In the rows, 128 means zero.
These are runs of 6 systems, one row a step. Runs of the same system follow the same rule from any start.
run 1, zimod (11 x 22):
[[132,102,147,164,127,84,117,126,112,115,142,161,89,105,171,102,84,154,146,119,178,109],
[125,142,152,113,130,161,124,142,94,104,99,84,136,164,138,131,117,85,124,138,49,142],
[198,89,141,136,156,153,116,139,127,161,156,168,118,118,106,134,139,171,110,121,167,113],
[72,104,171,115,64,109,126,114,116,115,114,139,103,137,172,127,102,94,151,106,110,116],
[179,158,140,126,164,162,100,141,142,128,139,116,124,166,137,134,176,160,128,175,92,152],
[92,67,132,147,118,149,117,147,129,137,152,166,122,114,160,113,98,118,90,103,191,125],
[113,132,155,78,86,147,133,108,153,128,123,107,143,152,116,157,177,94,152,133,67,134],
[133,134,113,154,154,121,103,127,156,155,148,167,108,131,155,118,156,193,126,160,189,136],
[54,127,114,123,91,141,136,146,135,89,133,108,142,138,157,118,110,67,101,108,113,154],
[169,127,114,103,164,148,127,113,165,158,145,118,165,121,81,150,187,144,137,163,132,123],
[60,129,102,142,95,91,139,115,138,146,107,161,107,113,151,114,102,139,123,103,186,125]]
run 2, mide, 11 rows:
[[118,175,142,131,88,174,112,136,161,153,133,111,140,104,110,112,189,138,117,91,108,136],
[127,95,120,150,134,111,142,138,154,147,103,112,125,88,162,102,207,140,161,133,163,127],
[73,110,101,130,100,156,146,130,90,100,129,109,135,148,107,114,171,125,146,183,146,171],
[107,173,114,159,119,162,123,119,140,104,179,96,152,111,81,78,154,129,120,112,134,105],
[90,136,120,145,136,112,146,126,149,122,59,98,124,99,149,88,161,100,140,114,144,76],
[131,124,63,125,133,99,179,131,108,78,103,119,121,165,97,131,164,121,137,163,148,131],
[103,135,110,156,136,124,130,116,106,66,185,113,143,126,99,94,82,104,122,128,149,96],
[115,176,136,118,149,126,133,115,140,114,67,105,122,127,107,115,93,92,113,116,100,66],
[171,123,77,129,162,66,169,132,131,109,92,154,98,162,132,144,120,137,115,114,144,97],
[127,88,129,116,129,100,135,122,90,77,160,139,133,149,130,149,54,88,135,140,123,128],
[159,180,157,109,158,146,98,116,128,131,124,137,130,137,92,147,56,127,102,130,97,99]]
run 3, metag (11 x 22):
[[99,128,146,91,130,91,117,107,138,109,107,114,143,126,160,163,111,97,177,192,110,156],
[152,157,88,138,179,166,121,150,161,152,150,133,135,135,109,119,130,168,71,144,153,156],
[93,73,140,115,91,119,146,111,127,132,157,151,123,136,133,132,77,86,110,71,126,93],
[159,162,128,98,147,97,108,101,133,158,102,119,171,109,109,181,151,127,177,164,103,138],
[121,130,94,156,131,126,140,161,141,127,143,147,106,98,142,101,96,169,93,119,188,182],
[108,96,143,99,122,144,154,116,124,135,144,85,148,139,116,124,93,76,123,102,57,124],
[162,155,126,147,142,125,93,110,112,187,104,147,164,85,95,149,160,154,145,118,155,97],
[109,127,118,126,78,94,168,154,120,95,103,133,80,110,154,120,99,135,131,110,143,190],
[145,120,132,137,175,156,135,125,126,136,161,56,159,125,113,94,145,118,139,143,65,132],
[105,134,133,160,103,161,97,131,83,161,87,165,131,111,112,124,130,134,106,94,177,88],
[156,140,143,98,78,86,171,133,143,90,103,111,86,132,133,140,148,124,161,109,84,155]]
run 4, gido:
[[111,198,135,171,172,123,83,118,133,154,118,110,144,98,150,96,101,146,127,127,126,105],
[147,97,81,136,134,126,157,168,116,141,78,123,138,150,155,141,166,98,90,77,112,133],
[133,64,128,99,106,120,164,103,122,96,174,130,129,127,76,136,142,117,163,160,153,122],
[87,208,144,140,122,136,94,104,116,129,115,126,121,108,101,108,79,156,139,158,143,124],
[174,158,98,157,161,110,133,167,129,131,105,111,132,135,161,123,127,121,91,67,87,127],
[141,25,128,112,143,125,154,128,102,122,124,134,140,138,128,144,150,93,147,146,146,104],
[104,168,148,97,83,151,123,105,117,112,116,143,103,126,66,137,111,156,146,176,154,147],
[162,191,133,164,154,104,111,142,141,121,149,116,110,119,156,100,82,156,112,90,100,129],
[138,60,131,133,165,132,120,144,101,150,88,124,153,149,176,146,148,83,123,123,107,102],
[138,101,134,83,80,154,148,126,131,108,124,160,106,135,73,159,156,142,135,160,164,151],
[113,178,160,139,120,106,113,109,154,107,173,124,95,107,139,91,66,161,144,132,123,137]]
run 5, bosi:
[[153,149,111,140,128,105,149,119,116,127,102,127,138,64,60,121,108,137,139,101,171,94],
[129,158,107,142,125,81,167,142,87,89,57,106,90,127,133,110,95,127,143,127,114,134],
[193,135,88,160,169,134,155,145,77,104,127,102,128,147,80,111,144,143,119,123,111,110],
[154,101,167,147,130,145,133,142,82,106,99,132,100,101,102,104,76,116,116,101,144,79],
[189,140,157,115,136,102,148,125,118,114,78,128,71,155,128,135,133,146,151,128,86,96],
[169,108,133,174,167,137,115,141,93,120,151,143,85,161,152,93,128,177,122,143,143,107],
[150,87,189,118,123,177,106,149,105,101,132,133,106,164,148,128,113,97,108,120,91,104],
[174,107,182,106,142,137,109,109,172,160,140,154,94,137,136,134,156,161,143,138,125,84],
[98,104,160,140,123,129,98,128,131,135,142,163,84,176,210,118,121,153,126,151,134,136],
[140,111,149,112,128,168,91,135,155,123,188,132,153,174,155,150,174,111,115,142,94,139],
[91,95,172,106,126,157,92,111,184,171,161,151,138,99,147,129,125,132,126,142,166,115]]
run 6, Tuzar, 11 rows:
[[83,179,125,140,135,120,106,149,150,104,122,96,144,108,185,112,100,110,121,145,112,182],
[130,72,98,116,152,171,139,146,148,173,152,123,162,151,131,140,173,119,91,124,117,155],
[91,102,136,105,75,98,131,78,125,166,130,178,123,124,109,157,130,139,161,122,164,102],
[124,213,129,116,133,96,119,109,164,106,123,89,142,99,118,128,118,133,163,158,105,155],
[112,119,64,166,167,147,145,160,129,149,139,106,159,120,140,94,139,134,84,119,146,166],
[94,67,122,92,76,138,177,105,120,157,111,136,121,147,95,139,150,105,131,99,119,110],
[167,173,134,116,134,88,130,89,145,124,125,125,124,90,73,136,130,159,180,148,141,99],
[102,179,86,172,147,118,140,156,107,104,102,96,119,119,147,80,96,139,107,123,130,156],
[143,68,112,119,126,169,173,149,112,126,134,100,139,155,100,118,162,95,94,97,93,123],
[152,95,152,123,118,105,135,98,107,142,107,162,102,106,88,134,125,145,161,124,171,67],
[142,210,142,137,128,104,124,135,124,76,98,106,88,130,137,107,93,147,141,140,99,139]]
run 7, gido (11 x 22):
[[85,142,139,115,136,119,120,111,130,76,93,111,119,157,145,125,145,101,164,205,132,108],
[148,171,98,125,168,169,124,147,159,118,142,143,111,167,97,118,111,160,63,143,142,131],
[114,98,141,120,126,101,130,115,147,109,142,147,122,148,156,130,83,80,107,80,118,62],
[144,146,120,89,150,105,115,102,153,133,85,142,141,152,121,177,170,122,155,186,135,104],
[126,141,92,120,138,117,138,151,159,103,147,162,104,132,134,137,68,149,84,141,178,171],
[118,127,150,92,147,118,125,106,156,144,144,106,157,132,139,149,72,79,121,111,64,114],
[161,121,118,113,146,112,110,117,141,194,95,177,150,110,114,181,153,147,130,125,162,107],
[109,124,108,110,88,78,155,143,137,98,125,138,113,106,158,150,92,122,138,126,144,201],
[143,131,142,112,173,145,116,111,136,169,168,85,170,108,113,132,101,131,142,157,80,160],
[123,113,132,141,102,143,108,137,105,199,101,165,142,89,126,144,121,140,103,69,158,127],
[145,117,131,113,76,78,164,131,129,109,123,104,125,99,142,140,165,118,184,107,97,173]]
run 8, bosi, 11 rows:
[[108,130,184,133,126,143,130,126,153,94,148,78,105,79,136,68,105,123,158,142,116,127],
[95,122,110,120,133,148,152,106,125,172,78,120,111,185,121,114,186,132,123,137,105,90],
[136,107,111,153,82,111,122,138,121,92,179,181,117,136,133,131,146,135,116,86,183,113],
[118,133,175,104,123,129,115,117,136,59,144,95,129,116,130,124,116,92,175,187,112,127],
[105,155,103,120,167,164,138,115,174,161,108,127,108,163,105,100,152,156,93,154,139,96],
[104,91,104,144,106,90,139,128,133,113,162,159,128,150,167,132,105,95,103,68,143,98],
[155,132,141,100,141,109,98,111,122,83,139,132,165,129,113,179,137,98,174,191,131,120],
[111,171,117,121,167,156,124,139,180,131,115,134,100,123,119,102,86,161,81,161,161,142],
[117,104,98,126,143,93,155,121,141,150,142,114,146,159,162,132,101,90,104,72,75,110],
[160,116,120,127,146,111,87,116,91,139,121,167,180,115,107,188,136,120,149,159,165,111],
[135,169,144,108,128,134,124,163,158,102,106,133,97,100,140,129,69,142,98,144,140,189]]
run 9, Tuzar:
[[77,156,159,127,87,150,112,138,105,115,103,103,149,81,124,119,77,88,123,110,113,151],
[187,105,134,124,164,146,140,149,164,186,123,103,139,99,136,126,171,147,119,104,98,145],
[111,104,108,149,88,90,137,109,68,155,125,165,104,155,146,135,136,167,160,127,146,149],
[122,176,158,114,88,158,107,120,108,84,139,93,156,111,82,133,138,109,160,152,96,148],
[130,122,131,168,162,160,114,155,151,166,123,114,134,68,143,78,144,155,106,110,166,127],
[102,102,126,118,88,115,165,118,120,148,99,127,81,185,165,118,173,140,142,114,88,136],
[154,144,126,135,120,126,108,104,107,87,176,130,154,130,76,141,175,138,170,169,148,112],
[69,155,143,154,127,155,113,147,139,108,92,118,112,88,147,77,102,122,107,136,175,119],
[147,109,122,111,146,145,163,136,184,140,136,104,100,173,146,108,180,129,105,108,77,120],
[126,94,102,149,130,92,122,97,94,113,154,168,133,159,123,139,149,137,156,152,179,79],
[95,184,149,99,105,142,118,131,149,61,91,119,116,122,109,128,97,92,121,155,134,124]]
run 10, metag:
[[115,166,112,144,105,137,94,116,84,94,121,162,128,183,109,146,173,138,139,162,153,102],
[136,152,137,122,117,115,120,153,183,34,152,136,103,138,160,119,143,109,121,138,150,121],
[104,95,125,111,190,141,128,112,167,125,121,124,119,172,150,113,137,111,121,186,137,80],
[134,137,96,113,123,131,118,107,117,119,145,189,121,196,90,169,125,141,101,145,157,102],
[144,139,138,107,127,77,112,116,172,66,181,149,134,124,148,156,91,104,141,139,143,123],
[117,120,113,104,204,129,116,125,174,150,110,130,147,132,155,147,89,119,103,184,145,132],
[147,104,95,102,135,131,150,126,135,160,155,173,125,162,91,162,80,138,73,100,137,126],
[143,120,147,106,119,76,112,96,130,135,171,141,164,94,124,170,72,110,163,121,117,127],
[131,156,114,122,171,119,111,144,146,170,93,125,152,84,144,150,85,141,114,150,139,183],
[146,84,113,119,127,141,170,148,132,173,149,128,121,119,114,125,83,135,84,69,108,160],
[133,104,160,127,108,114,117,94,84,182,139,115,171,85,103,147,110,119,173,103,96,123]]
run 11, zimod (11 x 22):
[[98,122,143,157,102,130,86,105,75,112,120,166,133,153,133,133,152,117,148,132,166,61],
[147,156,154,113,115,159,128,169,147,60,74,119,87,132,134,121,157,115,117,154,134,138],
[127,69,134,132,169,153,161,125,163,127,169,112,90,144,129,73,125,143,114,143,143,97],
[81,131,125,115,111,143,110,91,113,138,124,157,138,197,116,146,134,100,110,122,117,61],
[172,156,129,107,130,114,110,149,178,69,118,168,109,139,138,163,161,129,119,149,166,121],
[91,81,126,107,165,114,162,131,178,110,130,112,102,136,171,104,86,110,118,164,140,138],
[120,140,98,98,146,151,130,101,145,172,149,137,150,194,93,155,116,126,90,125,88,115],
[149,141,116,118,114,77,100,121,163,115,151,189,144,112,141,181,119,123,122,106,177,115],
[110,133,124,95,146,89,147,138,163,111,91,100,130,116,177,146,101,105,145,165,102,182],
[145,126,84,124,170,141,146,126,133,185,165,124,142,145,101,131,94,167,90,125,109,171],
[112,133,123,126,84,92,107,103,116,143,160,157,176,97,121,167,97,100,134,73,134,120]]
run 12, mide (11 x 22):
[[113,68,134,139,110,123,144,149,156,92,180,104,139,111,174,102,149,86,128,94,127,138],
[109,127,139,100,158,171,116,99,121,155,94,113,156,126,75,138,143,123,143,194,135,105],
[103,184,93,153,89,104,136,126,153,117,141,156,91,134,128,102,132,174,109,98,168,136],
[120,96,129,125,139,100,148,128,143,105,139,72,159,122,167,118,148,71,158,118,77,124],
[125,137,92,128,176,161,115,129,108,138,94,142,155,133,79,146,123,132,98,178,178,114],
[101,142,123,122,66,104,168,124,158,94,154,139,83,116,114,100,94,138,117,78,143,133],
[147,129,128,132,181,89,130,102,118,144,115,81,162,128,143,129,130,104,171,142,67,99],
[126,143,83,145,145,141,115,163,95,120,86,170,135,141,124,151,101,127,73,132,182,144],
[153,101,154,96,90,116,177,126,160,94,170,115,101,110,95,120,97,115,130,85,104,130],
[136,136,143,143,183,105,100,91,89,183,100,124,143,129,135,132,106,147,166,158,107,88],
[131,157,101,135,92,130,120,172,105,105,99,166,115,159,153,158,116,124,80,95,135,173]]

Which system made each run below?
run 13:
[[129,128,67,128,194,75,151,112,132,142,99,130,139,150,141,143,108,136,132,170,145,125],
[156,108,91,121,143,137,144,145,100,91,162,144,147,137,77,150,72,111,88,128,151,143]]
  metag
run 14, 2 rows:
[[88,155,96,104,140,135,130,133,136,136,128,102,162,156,144,149,103,108,112,159,87,193],
[142,127,92,129,155,139,135,134,177,170,168,132,168,94,97,128,114,131,77,82,148,126]]
  mide
run 15:
[[120,97,104,136,127,127,163,114,159,145,152,128,104,117,108,92,181,178,150,153,179,131],
[55,169,111,134,104,126,144,89,118,116,117,105,108,165,105,86,141,136,150,154,121,101]]
  Tuzar
run 16:
[[133,146,183,152,131,141,80,110,113,159,168,137,109,139,156,105,91,160,133,110,92,104],
[146,121,150,141,113,137,91,160,117,131,79,147,130,141,191,155,195,107,127,111,118,122]]
  gido
run 17, 2 rows:
[[166,104,114,141,154,109,158,120,90,161,100,150,92,127,91,119,86,165,115,105,146,92],
[145,133,137,124,103,88,127,124,53,86,100,136,121,152,130,164,93,107,161,137,97,135]]
  gido
run 18:
[[157,117,148,144,110,175,118,121,48,132,149,117,144,140,68,125,154,142,148,137,101,126],
[136,150,186,139,90,160,116,144,138,124,97,132,82,84,121,93,134,147,124,89,142,99]]
  bosi
run 19 (2 x 22):
[[155,82,160,98,93,133,100,135,124,160,119,184,138,123,140,195,146,120,131,117,143,138],
[153,134,181,112,108,138,99,127,142,131,167,142,107,108,137,139,126,173,161,170,133,185]]
  mide
run 20:
[[88,153,150,113,132,109,115,123,108,98,90,115,117,147,169,136,60,96,138,159,95,138],
[188,135,109,122,167,167,106,158,154,136,165,134,166,137,111,158,141,123,74,113,117,140]]
  Tuzar
run 21 (2 x 22):
[[86,147,73,128,136,105,130,99,119,138,175,123,179,164,118,146,93,104,116,121,100,137],
[130,165,107,132,143,121,87,133,134,123,110,140,197,79,106,166,121,90,113,120,164,111]]
  bosi
run 22:
[[160,107,117,101,171,110,160,135,141,86,77,98,128,136,121,140,157,94,150,177,120,110],
[139,131,113,144,155,152,134,118,105,106,148,150,97,144,72,101,102,171,113,168,183,102]]
  metag
run 23 (2 x 22):
[[87,98,142,127,133,100,123,137,141,89,126,140,107,151,209,124,84,88,120,131,131,118],
[164,120,124,81,164,171,128,138,146,139,131,125,142,181,108,166,138,118,98,162,86,146]]
  zimod
run 24:
[[102,141,98,113,140,148,124,101,142,181,147,161,126,151,90,136,113,184,108,168,164,149],
[111,166,121,135,90,96,109,131,138,108,158,138,150,118,151,145,85,93,110,61,106,135]]
  gido
run 25:
[[106,130,117,153,149,114,107,134,100,181,57,135,134,152,191,135,134,121,117,110,107,113],
[194,81,121,116,99,135,152,163,102,107,140,141,121,134,109,161,178,134,128,118,128,171]]
  metag
run 26:
[[138,173,119,97,143,116,147,129,207,160,100,142,94,120,124,131,107,160,93,109,134,135],
[114,98,89,161,153,68,134,119,99,147,155,122,152,149,183,127,105,121,141,112,107,140]]
  bosi
run 27, 2 rows:
[[129,167,127,105,88,106,132,138,153,149,78,173,87,141,147,161,105,148,99,90,128,146],
[166,125,107,162,157,80,127,130,120,119,185,102,151,122,167,120,142,143,162,131,101,161]]
  bosi
run 28, 2 rows:
[[102,145,117,148,161,190,105,136,134,168,141,144,125,144,116,99,101,164,69,138,156,129],
[102,112,136,122,83,103,139,108,153,145,139,131,131,148,160,132,155,93,130,57,89,88]]
  Tuzar
run 29, 2 rows:
[[138,168,97,136,156,102,127,121,102,92,119,116,159,89,75,134,70,116,133,147,157,120],
[155,152,118,123,165,111,155,149,141,107,83,111,114,94,109,114,52,114,93,103,129,112]]
  metag
run 30 (2 x 22):
[[89,100,122,93,130,159,130,129,150,139,146,141,137,179,140,147,82,86,73,117,98,129],
[167,126,131,84,128,112,107,109,185,152,160,172,147,141,122,191,153,130,128,128,132,120]]
  zimod
